X =
[[ 12 -17  17  -7  -2  -7   8   2 -57  41 -16  -8]
 [-31 -32  52   0 -21  50   5 -11  48 -39 -10   7]
 [-28   2 -26  -6  17 -52  -5   9  13  42   5  -4]
 [-20 -18 -17 -15  -7   6 -32 -12  15  61 -34 -34]
 [-30  -5 -44  11 -19 -29  27  -9  -5  28   8   9]
 [-11  19   9 -18 -30   9  -4  -4  30  -1 -39   3]]
Indices start at 1.
What is the largest entry?
A: 61
The top entry of the column that holds the smallest entry is -57
The bottom-right entry -> 3
The entry just right of -29 -> 27
What is the bottom entry of the column that holds the largest entry?
A: -1
The entry just left of -8 -> -16
The entry directly below the smallest entry is 48
What is the entry in row 1 and column 1?
A: 12
What is the top-right entry?
A: -8
What is the entry at row 3, column 1?
A: -28
What is the entry in row 2 and column 1?
A: -31
The entry directly below -29: 9
The entry in row 1 and column 3: 17
The entry at row 3, column 2 is 2
The entry just left of the smallest entry is 2
What is the entry just right of -6?
A: 17
What is the entry just left of the largest entry?
A: 15
What is the entry directly below 52?
A: -26
The entry directly below 15 -> -5
What is the entry directly above the largest entry?
A: 42
The entry directly below -52 is 6
The entry in the bottom-left corner -> -11
The entry at row 1, column 2 -> -17
What is the entry just right of 42?
A: 5
What is the entry just left of 15?
A: -12
The entry just left of 27 -> -29
The entry directly below the largest entry: 28
What is the entry in row 2 and column 2?
A: -32
